Here are some points, one per row:
Array([  1,  59,  13, -19, -12,  -3,  44,  20,  32,  -1, -27,  39, -43,  39,
         7,   8,  -1,  22,  22, -18, -30,  31,   1,  -6,  37,  11,  34, -34,
        54, -20,  12, -31,  43,  36, -25])
Array([-65,  36,  12,  16,  68, -36,  14, -12, -18, -27,   5,  29,  52,   6,
       -19,   8,  -4,   9,   4,  17, -32,  56, -27, -38,  31,  18, -21,  29,
        20,  -5,   6, -51,   7,  47, -12])
Array([ 13,   8, -36,  15,  54, -11,  56,  36,  22, -14, -41,  20, -31,  17,
         1, -12,  43, -23, -28,  32,   3,  42,  27,  -2, -16,  -4, -34,  -3,
       -24,  36,  -9,  -8,  14, -54, -34])
Array([-16, -47,  36,  27,  15,  25,  57,  21, -24,  17,   4,  35,   8, -30,
       -50,   7, -22,  29, -16,  27,  12, -37, -46,   5,  72, -28,  23, -38,
       -38,   5,  49, -47,   5, -22, -16])
Array([  6,   9, -12,  11,  15, -30, -33,   1,  45, -61, -25, -66,  14,  46,
       -54,  52,  32,  30, -12,  -4, -15, -62, -14, -47,  20, -12,  21,  54,
        27,   6,  30,  25,  29,  37,  15])
Array([  0, -39, -20,  26,  12,  23, -27, -58,  -7,  29,  45,  27,  22,  46,
       -21, -64,  49,   2,   2,   0,  59,  -7, -18,  -4, -34,  33,  -1, -65,
       -24,  32,  -7,  15,  19,  34,  55])
Array([  4,  15, -25, -45,  -7,  53,  50,   8,  15, -20, -29,  37,  -9,  33,
        13, -59,  50, -26, -39,  51,  16,  54,  35,   5,  32,  10,  47,   7,
       -17,  17,  -3, -17, -13, -21, -10])
Array([ 19, -31,  21, -50, -25,  42, -21,  -7,  35, -32, -19,  12, -20,  22,
        53,   3,  39, -39,  23, -10, -51, -24,   9, -18, -41,  -1, -36,   9,
       -69, -14, -56,  -8, -18,  24,  30])
Array([ -1,   1, -33,   1,  36,   2,   9, -27,  47, -50,  21, -43,   0,  21,
       -13,  29, -17, -44, -13,  16, -17,  26, -18,  68, -16,  43,  -9,   1,
       -27,  50, -25, -18,  26, -59, -33])
Array([ -1,  -8,   2,   3, -48, -40, -51,  31, -35, -11, -38,   4, -19,   5,
       -31, -43, -34, -44,  -4, -12, -45,  37, -23,  -3, -13, -51,   5, -30,
        27, -18, -47,  18, -28, -30,  16])
Array([  3,  -9, -27,  64, -23, -21, -28, -50,  35,   7, -24,  18, -72,  15,
        -3, -15,  24, -16,  12,   0, -35,  39,  41, -62, -20,  22, -25,  56,
       -28, -24,  10,  48, -23,   7,   1])
Array([ 74,  -7,  26,  35,  -1, -42,  -4, -35, -42,  10,  32,  12, -32,  16,
        16,   9,  11, -21,  29,  23,  26, -42,  31, -57,  33,   3,  24,  31,
        31,  35, -87, -41,  42, -34,  -8])
Array([ 14, -14,  36, -26,  -7,  -1, -46,  30,  25,  20, -11,   4, -32,  25,
        18, -24,  31,   9,  52, -61,  41,  -6,  23, -23,  41,  20,  46,  -4,
        18,  49, -17,  38, -11,   7, -51])
Array([ -3,  40, -35,  28,  24,  -1,  40,  16,   6, -12,  22, -20, -33,   6,
       -11,   5,   5,  21,  23, -42,  57, -26, -44, -35,  -3,   0, -48,  -9,
       -57,  39, -16,   7,  31,   5,  46])
Array([ -3, -50,   4, -37,  27,  25,  13,  36,  33,  33, -39,  24,   6, -39,
       -31, -33,  24, -17,  21, -12, -54,  14,   7,  -3,   2, -28, -41,  -8,
        44, -20, -58,  29,  -3,  34,  18])
Array([ 24,  10,  32,  34,  47,  35, -54,   6, -18,  50,  28,  -5,  17, -19,
        -2,  30,   4,  20,   7,  63, -33, -24,  24,  46,   1,  -7,   2, -31,
        34, -32,  -1, -19,  45,  -4,  48])
Array([-15,  55,  24, -41,  22,  -8,   9,   5,  26, -49, -32,  21, -35, -30,
        49,  34, -29,  21,  18, -16,   8,  32, -10,  -3, -36,  -8, -13, -22,
        23, -26,  20,  -3,  39,   2,  22])
Array([ 47,  37,  66,   2,  25,  -9,  38, -29,  -8, -46,   3,  -4,  14, -43,
        -9, -65,  22,  38, -54, -23, -72, -46, -25,  47, -41, -23, -11,  48,
        11,  76,  29,  54,  20,  45,  20])
Array([ 16, -16, -33,  -9,  34,   5, -29,  34, -27,  36, -12,  12, -41,  22,
        12,  23, -11, -50,  45, -16, -10,  43, -23,   8,  10, -81, -19, -15,
        20,  28,  44, -13, -45,  69,  43])
Array([-31,   6,   9, -58, -26,  42, -32,  -8,  56,  33,  46, -11,  34, -54,
         1, -38, -21,  -8,  -9,  30,  31, -32, -15,  23,  36, -20,  -4,  62,
       -37,  31,  17, -12,  11, -20,  29])
Array([ 67,   4,  -2, -26, -43, -27,  33,  -6,   5, -21,  71,   7,   5,  59,
        16,  42, -19,  49,  29,  57, -47, -27,  46,  35,  55,   0, -48,   3,
       -45, -41,  21,  45, -38,   9,  34])
Array([-30, -17,  23, -24, -38,  24,  28,  17, -44,   8,  52,  16, -22, -11,
       -37, -31, -18, -20,  40, -13,   6,  -2,   8, -19, -19,  13,   8, -14,
         9,  24, -18,  -7, -49,   3, -42])
Array([ 47,  25,  22,  46, -23,  43,  -7,  83,   0,  -9,  18, -42,  -6,  42,
        27,  29, -28, -22, -47,   4,  38,  52,  -8,  34,   7,   3,  35,  44,
       -26,   7, -43,  -6, -42,  -6,   8])
Array([ 25,   6,  37,  31,  28, -14, -63, -17,  -2, -13, -30, -22,  35,  14,
        23,  34,  12,  -1, -86,  25, -37,  36,  38,  19,  23,  29, -21,  -6,
         5,  53,  21,  32,   3,  36, -16])
Array([ 26, -19,  21,  26,  29,  22, -38, -23, -23,  -7,  30, -49,  19, -26,
       -36,   7,  -2,  29,  32,   1, -20,  37,  13, -10, -55, -77, -47,   9,
        21, -26,  21, -41, -29,  18, -65])
Array([ 47, -51, -24, -45,   5, -53,  70,  24,  34, -24, -57, -52,   5,  23,
        19,  -2, -49,  12, -27, -34,  49,  15,  28, -34,  -4,  21, -45,   2,
       -28,   4, -19, -13, -24, -38, -33])
Array([ 55,  19, -60, -25,  18,  30, -11,  16, -14,  46, -44,  -6, -10, -46,
       -10,   2, -35, -56,   3, -10, -60, -58, -60, -49, -25,  89,   2, -10,
        19, -10, -38,  21, -32,  33, -17])
Array([-23,  21,  19,   0,   6,   0,  -5,  -1,   7,  -7,  27, -14,   8,  12,
       -43,  -9,  30,  24,   6,  -4,  35, -28, -26,  12,  31,  31, -29,   6,
        -9,  17, -68,  14,  -3,  21, -11])
Array([-10,  16,  10, -11, -24,  -9, -37,   4,  65, -20,  17,  82,  67, -34,
        25,  61,  33,  70,  16, -63, -34,  36, -15, -39, -12,   1,  26, -34,
        -2,  28, -22, -12, -56, -36,  21])
Array([ 15,  12,  17,  14,  35, -19,  26,  -4,  27,  -6,  59, -19,  49,   8,
        33, -20,  23,   1, -55,   7,  67,  53,  34, -28,  14,  40, -47, -11,
        79,   1,  17,  48,  18,  -2, -28])
Array([  0,   3, -20,   4, -13,  65,  23,  -5,  63, -25,  38, -21,   1,  26,
        26,  10,  51, -51, -36,  34,  13,  28,  -7,  17,  16,  14,  54,   8,
         1,  16,  12,   1, -32, -20, -13])
Array([-42, -64,  41,  75,  15,  13,  53,  14,  19,  35, -23,   6,  18, -34,
       -34,  54, -25,  28,  28,  44,  21, -30, -23,  31, -10,   6,  38,  -8,
        26,  19,   5,  40, -24, -34,  18])
Array([-31,  10,  49,  24, -28, -43,  25, -33,  15, -35,  32,  49, -32, -22,
         0,  51, -47, -72,  -1,  20,  34, -46,  39,   3,   7, -36,   9,  25,
       -44, -29,  21,  19,  42,   4, -37])
Array([-18,  25,  26,  13, -10, -19,  49, -39, -27, -37,  29, -27,  32, -42,
        23,  28,  15, -24, -18,  14, -13,  21, -39, -39,  18, -41, -25,  30,
        48, -32,   7, -35,  -4, -46,  66])
Array([-15,  73,  10,  50, -32,  59,  17,  19,   5,  43,  22,  48,  41,   6,
        61, -50, -61,   3, -14,   7,  -5, -49,  37,  -7,  11, -26,  22,  22,
       -14,  19,  25, -35, -36, -15, -27])
Array([-16, -49, -25, -20, -49, -40,  -5,  47,  15, -59, -20,   7, -49, -75,
        77, -32,  15,  23,  12,  73, -18,  29, -41, -10, -19,  42,   7, -39,
        -7,  64,  34, -28,  41,  50,  32])
Array([-59,  42,  10,   5,  26,  45,  23,   0, -47,  33,  -3,  -2,   2,  19,
         8,  35,  73,  20,  53,  26,  45, -43,  31,  35,  11,  20, -26,  54,
        34,  49,  38,  32,   1,  -8,   8])
Array([ 46, -52,  14, -28, -35, -45, -20,  22,  -4,   4,  -9,  31,  21,  14,
       -25, -20,  -3, -45,   4,  14,  -8, -18, -35,  36, -47, -23,  30,   6,
        25,  -3,  73,   8, -38, -28,  39])
Array([-10,  28,  -1, -23, -33, -30,  -7, -18, -28, -17, -44,  -5,  -4, -31,
       -10,  40, -35,  24,  19,   0,  18,  33,  -1,  26,   1,  29, -34,  60,
        61,  -6,  -9, -38, -24, -28,  34])
Array([ 34, -25, -88,  55, -60,  27,  32, -66, -12,  12,  25, -22,  44, -59,
       -39,   2,  -8, -10,  23,  11,  46,  -3, -44,  43,  -5, -39,  21,   1,
       -37,   7, -36,  51,   7,  65, -42])
Array([-36,   4, -22, -35,  43, -43,   6,  19, -29,  13,  30,   4, -36, -20,
       -23, -35, -30,  11,  -4, -28,   7,   1, -12, -20, -10, -30,  34, -23,
        19,  -1, -38,  51,   4, -39,  56])
Array([-11,  71,  52, -44, -37, -29, -38,   4,  28,  35, -57,   3,   8, -25,
       -65,  -5, -17, -11, -12,   5,  20,  33, -24,  21,  28,  28,  21, -24,
       -33, -27, -16, -29, -30,  17, -12])
Array([ 35, -31, -25,  25,  42,  -3,  26, -53,  47, -16, -15, -19, -38,  13,
        -4, -32, -61,   5,  52, -25, -27,  29,  53,  13, -34,  15,  68, -37,
        43, -23,  32, -27,  -5,  30,  46])
Array([-57, -18, -38, -33,  37, -11,  -1,  -8,  -4,   8,   5,   2, -41, -18,
       -15, -13, -13,  28, -59,   2,   7, -43, -12, -25, -22, -29,  55,  -9,
       -12, -35, -58, -33, -32,  27,  40])
Array([-10, -16,   4,  -5, -10,  43, -18,  58, -18, -14,  -8, -77,  30, -36,
       -37, -34,  10, -39,  51, -19, -45,  11,  18, -53, -10,   8,  39, -32,
       -16, -26,  43,  16,  -4, -30,  28])
Array([-16, -23,  -5, -32, -29,  37,  19, -10, -48,  25,  39, -18, -25, -51,
       -65,  68,  -9, -26, -57, -73,  16,  18,  97,  25,  19,  52,  -2, -49,
       -25,  48,   3, -41, -12,   0,  -8])
Array([-12,  49,  30, -29,  -6,  -8, -34, -23,  62,  33, -47, -41, -22,   2,
        27, -14,  -5,  -8, -18,  25,  52, -62, -26, -30, -14, -69, -47, -73,
        14,  51, -28,   4,  -6, -22, -35])
Array([ 25, -19, -52, -16,  -2, -30,  21, -43, -23,  38,  -8,  12,  20,  47,
       -35,  39,  37,  12, -18, -34, -33, -45, -33,  -2, -39,  14,  -9, -45,
        12,   4,  55, -49,  14,   6,  -7])
Array([ 22,   3,  16,  51, -22,  -1, -38,  -6,  19,  -2, -38,  12,  14,  20,
        10, -44,  -5,  10,  10,  18, -21,   7,  37, -22,  25,  10, -23,  10,
       -45,  -9,  29, -21,  29,   6,  17])
There is one direction along which these points spread out most. How far along it is each point below, from 0 to 99? The average is 50, and the first point in the table lies past the average. One standard deviation of the points above along it is 16.
Array([-28, -47,  52, -14,  41,  45, -24,   5, -15,   1,  29,  16, -59,   4,
        -1, -18, -12,  29, -16,  -4,  53, -27, -57,  -4, -57,  58,  12,   0,
         1, -44,  24, -29, -40,  23, -31]) 55
Array([ 13,  23,  -3,  46,  18, -50, -21,  -3,  -4, -40,  -3, -17,  16, -34,
        37,  -5,  68, -46,  31, -38,  -4, -48,   9,  57,  57,  27, -46, -22,
       -20, -88,  19,  20, -44,  -9,  -2]) 47
Array([  0,  -6, -32,  43, -24,   0,  10,  32,  33,  16, -10,  45, -22,  24,
        16, -24, -24,   4,   5, -52,  34, -21,  27,   6,  27,  -3,  28,  72,
        10, -21, -30, -42, -10,  -7, -27]) 45
Array([ 51,  18,  14, -11, -18,  52,  -7,  22, -50,  10,  -7,  35,  39,  18,
       -35,  60,  20,  20,   0,   5,  -1,  30, -16, -54, -43,  29,   0, -31,
        20, -22,  13,  52,  45,  23,  16]) 55
Array([ 18,  27, -54, -28, -32,  11, -47, -40,  12, -30, -33, -20,  -5, -23,
        -2, -41,  16,  -3, -13, -12, -21, -32,  -4,  26,  44,  -5, -21,  29,
       -33, -21,  35, -43,  10,   3,  -8]) 53
Array([-31,  24,  14, -28,   7, -72,  -9,  14,  21,  94,  39, -12,  37, -12,
         4,  16,   0,  -1,  18,   5, -26,  48, -41,   7, -12,  15, -13,  55,
       -29,  -2,  25,  -7,  57,   2,  13]) 48
Array([ -7,  46,  24,  10,  32, -43,  14, -44, -73, -12,   9, -21,  32,  35,
        39,  16, -23,  40,  70,  44,  16,  -8,  31,  16,   0,  12,  69,  22,
       -53,  19,  -1,  37, -36, -34, -38]) 29
Array([-73, -38, -53,  23,   7,  38, -45,  -7, -26, -51, -11,  41, -11,  62,
        -8, -38, -68,  32,  -8,  12, -11, -35,   1, -15,  16, -21, -64, -19,
        41,  -5,  13,  49,  52, -44,  -1]) 51
Array([-55, -34, -47,  13,  -2, -55,  32,  48, -23,  26,  49, -37, -19,   2,
        49,  43, -12, -28, -62,   1, -24,  12,  53,  17, -48,   6,  34, -39,
         8, -10, -19,   5, -25,  -4, -32]) 52
Array([ 16,  -6, -34, -36,   7,   9, -29,  43, -17,   7,  58,  36, -62, -56,
       -12, -20,   1,  46,  -9,  23,  16,  -3, -20,  20, -25, -40,  30,   1,
         2, -57,   6,   7,  25, -72, -63]) 54
Array([-14, -21,  -5, -42, -28,   3, -13, -11, -43,  14, -49, -22,  67,  -9,
        -4,  -1,  30,  24,   4,  32,   9,  -9,  21, -16, -24, -17,  14, -30,
        32, -41,   7, -24,   2,  36, -12]) 61
Array([-32,   0,  46,  23, -55,  -7,  44, -43, -18,  32,  23, -46, -45,  35,
        33,  15,   2,  35,  18, -23, -58,  48, -54,   7,  25,  14, -33,  10,
        33, -21,  -5, -26,  25,  -7,  -8]) 48
Array([ 21, -57, -13, -27,  44,  38, -20, -42, -70,  33, -63,   2,  16,  20,
        56,  26, -25, -22, -55, -67,  29,  41,   6,   7,  62, -33,  25,  30,
       -31, -26,  -8,  55,   8, -35, -31]) 47
Array([-28, -36,   2, -36,  20,  17, -35,  46, -24, -32,  11,  21,  69,  43,
        -5, -29, -25, -29,  32, -18,  34, -35,   7,  21, -35, -34, -25,  -5,
         2,   3, -45,  25,  46,  31,  -8]) 53
Array([ 11,  22, -11,  62, -34, -18,  13,  -8,  16,   0, -45, -10,  12,  12,
         6, -15,  31,  21, -21, -39, -10, -14,  28,  42, -25,  -2, -14,  23,
       -46, -49,  12, -11,  56,  15,  28]) 45
